In the rows, zero is written as 128.
R: rows in 3 groups, each row roughly a mix of its group's directions
R (98 x 10)
[[163 165 124 147 177 108 121 152 114 104]
 [143 133 175 176 150 154 143 117 136  98]
 [134 189 124  92 141 135  97 152 148 136]
 [152 148 126 134 149  98  91 175 163 134]
 [140 138 130 143 115  80 170 106 120 172]
 [132  73 129 158 142 144  80 107 138 126]
 [122 113 116 140  93 105 183 104 109  98]
 [105 146 162 106 150 140 103 184 139 139]
 [ 99 163 140  99  88 131 118 162 149 156]
 [ 94 128 109 155 128 149 185 157 120 108]
 [152 184 134 115 155  95 139 165 121 132]
 [123  68 117 165 133 117 143 101 102 110]
 [108 153 103 125 143 127  82 134  72 123]
 [103 106 107 150 148 107  84 111 158  93]
 [157 101 138 140 188 116  94 109 127 138]
 [185 106 146 104 140 102 124 158 100 121]
 [147 184 139 134 170 123 136 155 125  97]
 [ 92 139 109 131  80 136 178 133 134 106]
 [127 147 143 102 107 191 120 125 146 162]
 [ 86 124 152 141 115 172  94 135 141  94]
 [117  96 121 131 179 141  78 123 107 145]
 [124 139 175 173 170 151 134 120 113 115]
 [131 132 107 152 167  79 122 149 109  90]
 [ 99 105  78 123  99 100 113  99 141 149]
 [121 126 123 121 183 161 127 159 123  83]
 [117 122 120 137 117 134 197 162 102 119]
 [152 113 152 106 164 168 114  91 127 159]
 [121 130 159  74 119 121 116 114 140 179]
 [103  97 124 104 154  81 133 123  84 141]
 [159 151 103 140 179 126 141 157 109  97]
 [132 125 137 142 135  93 140 143 193 162]
 [140 127 130 136  70  87 122  98 140 157]
 [148 135 124 147 124 113 195 115 146 163]
 [112 130  92 117 139 119  73 122  88 101]
 [117 139 113 147  89 144  78 139 173 127]
 [107 146 153 113  83 177 142 131 141 154]
 [ 94 106 115 118 112 146  73 109 109  96]
 [124 171 135 148 128 117  84 124 145 178]
 [167 106 137 135 131 113  65 153 134 113]
 [128 162 156 164 176 131 128 134  91 143]
 [130 138 149 137 150  54 125 128 130 105]
 [143 160 139 138  97 144 175 135 112 173]
 [138 186 147 133 140  90 136 149 142  95]
 [159 137 114 143 116 103 185 119 153 160]
 [123 135 107 144 126  63 141 157 121  96]
 [129 130 107 123 123  87 134 152 188 157]
 [124 113 111 164  86 115 153 169 132  94]
 [127 105 169 131 182 105 122  99 104 131]
 [117 172 136  71 143 163 122 143 121 118]
 [168 129  84 132  86 102 105 112 134 107]
 [157 103 124 130 153  80 171 100 123 114]
 [121 126 155 117 112 152  79  97 164 157]
 [112 171 136 116 138 150  70 119 148 151]
 [160 115  99 150 169  88 138 136 113  95]
 [114 114 109 137  97 127 183 151 124  85]
 [158 104 112 117 130 178 126  76 131 138]
 [159 117 141  96 117  90 142  80 118 155]
 [144 123  85 116  87 128 133  92  84 126]
 [117 147 133 126 138 164  94 142  88  80]
 [115 116 133 142 121 133 178 109 101 183]
 [ 99 118  96  98 112 116  83 153 160 112]
 [117  90 107 162 124 106 131 187 120 135]
 [106  90 128 155 106 155 164 121 104 166]
 [ 76 103  91 123 159 101 110 110 137 129]
 [139  72 127 101  99 145 133 127 118  83]
 [137 112  77  78  91 110 133 125 123 135]
 [110 130 158  83 139 156 160 161 114 153]
 [ 96  81 133 172 120 116 138 165 109 131]
 [119 115 158 152 183 115 108 135 164 105]
 [146 130 140 118 129 168  80 111 168 157]
 [ 88 132 113 124  93 139 181  94 132 127]
 [143 120 100 148  96 103 168  99 161 152]
 [123 136 118 120  58 142 136 142 162 149]
 [145 113  95 148 107 109  85 102 166 109]
 [ 77 181 112 139 113 152 135 135 151 125]
 [102 109 141 167 158 101 108 176 114 125]
 [120 128 146 110 147 154  89 130  70 105]
 [153 126 136 114 184  92 151 131 108 158]
 [129 114  87 133 139 186 137 106  95 113]
 [136 126 112 163 155 170 150 113  97  88]
 [133 125 137  62 105 133 127  82 127 119]
 [132 125 130 151  76  88 147 157 162 122]
 [165  87 108 153 174 104 112 121 125 118]
 [137 139 188 157 167 153 127 134 113 117]
 [131 151  84  93 110 123 149 135  82 153]
 [149 129 156 183 139 142 112 104 132  86]
 [131 150 162 118 143 163 130 140  66 134]
 [149 177 137  83 137  99 107 127 156 137]
 [152 126 137 103 113 121  58 120 148 112]
 [152 180 124 119  94 144 144 170 115 143]
 [161 142 124 103 127  76 125 122 147  81]
 [104  74 112 152 113 153 121 103 144  95]
 [161 138 160 148 165 147  94 145 163 140]
 [107  86 130 141 134 178 157 142  95 144]
 [144 139 137 150 128 145  77 120  95  81]
 [ 94 190 121 113 157 149 117 125 150 122]
 [105  80 125 136  92 158 111  87 135 135]
 [114 146 115 161 101 102 162 160 122  86]]
which group is each row in? (one row of each group first)
[168 108  82 167 144 152 123 142 136 105] -> Y
[181 160 104 147 137 102 119 123  91 118] -> D
[ 94 103 123 140  75 173 141 142 119 132] -> L

[ 99 195 123 103 139 149 133 148 138 118] -> L
[132 165  83 170  95 112 138 126 153 132] -> D
[125 125 130  64 106 147 160 117 114  98] -> L
[139 111 172 103 114 155 138 112 147 179] -> Y
[140 123 128 138 165  83 159 118 138 177] -> D
[108 140 130 138 160  97 153 140 148 186] -> D
[140 144 118 119 140 112  92 143 159  66] -> L
[157 126 131 178 125  81 104 144 136 155] -> L
[ 81  86 149 121 122 112 113 144 110 169] -> Y
